In the data rows, 50 means zero.
Here are some numbered points:
[60 58 54 58 43 51 56 51 51 51 63 56 54 40 67 41 65 45 63 58 53 60 55 54 58 65 62 63 82 73 54 73 63 65 61 75 68 48 72
 56 73 61 69 63 61 74 77 71 74 71 67 63 81 71 71 58 67 61 78 80] 0
[55 61 55 69 42 50 58 52 55 42 69 58 55 57 59 67 51 54 79 50 48 37 65 40 58 43 78 42 63 62 48 51 38 61 60 71 49 45 70
 77 61 79 54 65 52 50 55 53 46 43 50 51 66 59 51 53 57 55 49 52] 1
[42 47 63 44 59 46 54 51 50 43 59 41 58 57 60 90 65 57 63 70 41 29 66 45 60 65 52 28 44 35 37 44 35 59 43 31  0 46 51
 57 53 42 35 64 32 34 62 40 42 27 56 35 22 31  0 48 38 49 43 32] 2
[76 70 50 48 65 62 60 63 61 77 64 43 85 77 52 51 76 62 74 56 61 56 46 62 51 51 47 42 42 55 53 60 53 49 33 65 47 53 68
 42 57 54 48 48 52 40 47 51 55 55 46 50 56 44 48 50 59 48 63 53] 3
[54 77 52 66 62 55 63 61 67 49 61 63 48 68 74 60 60 44 52 34 53 59 38 47 48 65 44 86 54 79 70 83 60 71 51 72 64 71 71
 47 80 48 73 73 55 62 70 78 56 78 69 74 70 62 45 64 66 53 61 75] 4
[29 36 53 51 30 36 44 40 37 25 42 39 31 30 36 48 35 37 60 44 35 46 53 40 51 20 35 30 34 22 18  1 39 38 42 14 44 41 29
 36 33 47 35 38 28 48 41 35 25 40 44 39 28 37 49 35  0 38 29 29] 5
[54 44 33 28 50 39 38 53 54 54 38 34 62 56 37 46 36 48 31 46 68 50 31 63 45 39 26 51 28 52 33 25 45 26 37 41 44 41 39
 19 17 35 31 33 36 29 13 49 40 16 21 44 25 40 45 51 33 44 32 52] 6
[44 48 23 49 41 47 61 24 48 32 45 31 49 58 45 21 54 42 61 32 37 29 38 40 39 35 48 33 23 35 44 44 23 49 46 49 41 40 35
 48 53 51 51 45 42 38 48 30 34 44 67 40 58 32 21  6 52 35 40 21] 7
[88 75 70 62 66 74 55 70 39 57 74 76 99 70 58 80 62 82 51 73 84 67 56 65 75 53 61 61 64 58 53 50 50 60 65 66 48 44 63
 52 62 60 58 61 56 51 71 61 40 64 60 67 64 61 49 70 64 53 44 67] 8
[67 48 80 61 54 63 47 66 60 67 69 57 58 47 59 71 59 63 55 73 60 53 67 60 66 61 65 59 61 66 53 55 77 62 64 55 56 62 69
 72 45 70 53 59 66 67 57 55 70 61 67 49 56 73 69 66 59 70 64 72] 9
[42 65 28 42 44 33 54 31 26 33 39 41 64 45 54 54 53 37 46 42 26 22 38 36 38 45 45 45 53 39 39 42 15 26 16 67 38 23 69
 29 71 39 42 51 35 33 56 32 34 40  0 35 38  0 40 50 30 51 44 36] 10
[54 49 67 48 36 64 55 50 45 52 54 55 61 43 34 52 56 52 46 59 68 57 52 64 46 27 43 28 25 35 38 38 35 35 30 55 44 42 26
 36 31 39 33 31 46 40 39 37 27 44 33 48 49 39 44 27 46 41 45 39] 11
[36 39 36 40 20 25 46 35 39 56 47 40 40 30 45 27 53 18 44 34 33 38 32 29 20 42 33 44 57 56 43 53 35 59 43 51 40 45 63
 30 62 21 36 54 38 46 67 47 55 51 30 44 45 47 54 34 36 45 58 52] 12
[54 61 42 49 57 46 50 62 60 58 63 53 64 57 50 56 51 59 54 61 50 50 63 65 48 70 48 64 41 59 70 48 58 63 57 60 62 50 73
 55 58 64 53 75 57 53 54 58 72 44 54 56 46 51 51 61 55 69 54 45] 13
[33 33 30 36 30 35 35 32 34 35 33 58 23 31 40 23 30 39 46 36 36 38 41 39 31 43 36 43 48 34 31  0 43 49 57 45 41 34 37
 32 41 41 45 38 35 50 48 54 35 34 33 46 29 46 56 45 34 57 41 43] 14
[41 39 44 43 56 41 37 43 36 60 31 28 36 59 48 46 54 44 37 42 40 34 33 50 53 50 45 63 58 55 55 42 61 55 55 48 58 57 52
 45 36 54 45 47 70 56 49 56 54 58 48 35 53 64 59 66 57 50 39 52] 15
[47 30 30 36 47 43 39 39 49 65 38 27 51 55 38 42 50 36 30 43 39 43 43 53 33 51 48 43 45 60 53 45 40 49 49 52 50 45 58
 51 50 46 49 46 55 40 39 43 58 26 47 50 47 56 44 44 44 55 52 43] 16
Which three points above are nearest to each new point by angle, seen from the average point of the numbered points? Their numbers follow each, nearest first.
[44 59 41 67 55 58 55 52 62 56 58 59 62 60 60 58 55 44 60 59 48 49 67 68 59 66 76 60 80 70 67 43 67 66 57 67 60 43 58
 71 52 63 76 60 57 63 70 73 62 54 59 51 65 55 64 69 45 62 56 58] 0 9 13
[46 46 27 41 36 38 45 28 35 43 43 36 38 38 44 29 42 39 33 33 43 42 32 35 47 35 42 52 32 57 50 45 30 48 45 52 44 35 57
 39 45 49 48 38 56 43 44 43 53 52 35 42 58 50 48 29 53 44 44 49] 12 7 14
[67 69 62 73 55 61 61 70 62 59 74 61 80 62 58 62 61 56 63 61 68 65 61 73 65 51 55 57 58 53 53 46 44 46 54 58 48 52 57
 54 49 54 55 48 54 51 52 54 43 55 44 58 62 41 54 55 45 54 55 47] 8 3 9
[42 37 35 41 51 38 47 49 48 54 50 55 34 43 38 29 48 37 43 42 43 48 37 43 37 59 46 53 61 55 49 56 56 75 58 46 48 57 50
 51 62 59 60 55 56 60 53 62 68 46 75 69 59 76 47 49 64 61 61 53] 0 4 15
[64 50 66 59 50 58 88 59 68 55 57 34 52 62 62 56 70 51 75 52 55 48 56 45 66 49 38 38 44 39 41 50 45 42 41 49 39 48 51
 41 41 35 26 55 31 42 69 54 45 55 56 52 51 50 47 35 64 40 62 56] 3 2 11
[57 55 60 59 47 49 58 54 57 54 65 81 76 60 56 40 60 64 59 59 98 66 59 68 52 46 71 40 54 48 47 48 50 47 36 59 51 45 53
 52 47 56 51 56 52 39 40 45 45 42 29 50 56 56 46 48 59 45 58 42] 8 3 11
[70 74 58 58 66 58 61 62 59 69 66 43 76 73 60 79 61 61 71 63 54 60 49 57 60 58 52 57 36 66 42 63 52 59 37 47 56 71 49
 56 54 56 68 55 52 64 56 78 52 63 57 50 44 42 49 47 55 53 72 47] 3 8 4
[22 18 44 39 43 30 29 39 29 36 24 36 27 39 40 44 25 39 22 41 26 40 45  8 44 49 37 48 34 37 44 55 50 41 46 20 68 76 29
 33 35 40 49 34 55 56 33 43 22 55 65 43 47 42 54 55 19 50 31 41] 5 14 15
[47 28 28 22 51 21 26 45 46 52 21 25 44 42 25 37 36 31 30 38 54 35 28 45 22 39 26 42 49 42 38 42 38 37 40 32 52 47 34
 26 33 31 41 28 27 34 12 46 50 23 55 37 29 37 48 40 26 42 22 56] 6 14 16
[49 43 19 38 55 39 38 64 54 45 44 35 54 50 29 33 34 41 36 44 56 46 28 60 39 48 17 36 27 38 38 39 29 24 37 25  4 43 11
 26 27 33 38 27 36 14 29 45 41 18 46 32 32 25  0 31 34 35 30 37] 6 5 7
[59 48 52 57 54 57 60 52 56 52 51 33 66 62 58 49 63 47 56 50 62 62 50 76 52 63 61 54 64 61 58 56 64 60 47 61 55 53 53
 60 60 76 69 59 68 57 65 73 55 67 80 68 69 64 55 65 68 54 59 59] 0 4 9
[44 33 53 41 42 37 38 48 43 36 41 41 33 36 40 41 28 49 25 40 44 50 41 41 46 30 37 49 24 31 37 51 49 36 39 28 36 37 23
 42 37 34 41 39 35 41 26 36 46 39 39 47 33 43 34 33 48 34 30 32] 5 6 14
[55 48 56 55 46 63 64 36 57 53 63 62 53 55 62 47 57 58 46 47 47 56 51 49 55 59 45 69 60 61 53 43 56 67 71 77 63 71 73
 55 74 66 45 63 48 54 60 52 61 64 55 73 43 62 61 52 71 80 73 69] 0 4 9
[47 50 40 42 44 50 52 47 41 55 47 47 56 56 47 57 50 55 55 44 47 43 36 40 40 36 33 43 26 58 52 40 29 46 36 39 26 42 59
 37 56 30 42 29 50 49 54 40 37 33 26 39 45 33 35 30 23 40 52 30] 10 5 6
[44 57 27 40 45 55 38 46 33 49 21 11 38 57 35 31 28 45 24 30 16 52 54 40 18 44 16 65 31 49 66 42 49 52 50 49 57 52 45
 44 34 36 42 38 46 34 27 21 50 42 56 55 40 58 38 43 49 34 38 41] 16 6 14
[42 49 31 34 55 33 35 44 42 47 31 39 36 27 45 32 36 42 37 50 42 49 44 44 45 47  5 51 50 40 43 29 53 51 45 32 53 62 46
 36 34 62 43 41 42 41 31 33 47 47 58 52 58 57 52 56 45 59 37 57] 14 5 6
[44 52 45 50 49 51 44 59 52 42 53 69 39 35 46 52 39 49 50 49 49 58 54 61 48 56 72 58 63 63 76 58 55 52 48 41 61 31 49
 62 62 50 71 57 73 57 48 62 66 54 49 51 53 51 67 59 60 41 34 62] 0 9 13
[27 48 40 43 44 52 44 22 42 39 41 30  4 34 45 21 36 42 30 28 16 56 53 37 47 56 38 50 24 47 38 48 51 43 46 29 60 51 42
 53 50 55 58 38 58 52 27 46 42 47 46 47 43 38 45 49 59 52 56 28] 14 5 7
[32 27 55 39 24 37 40 49 38 18 40 49 26 25 20 49 27 43 54 48 42 46 51 33 38 10 51  6 37 12 31 34 38 20 44 22 25 35 26
 50 31 41 25 33 26 35 23  6 24 28 38 40 26 43 37 22 13 37 28 27] 5 14 11
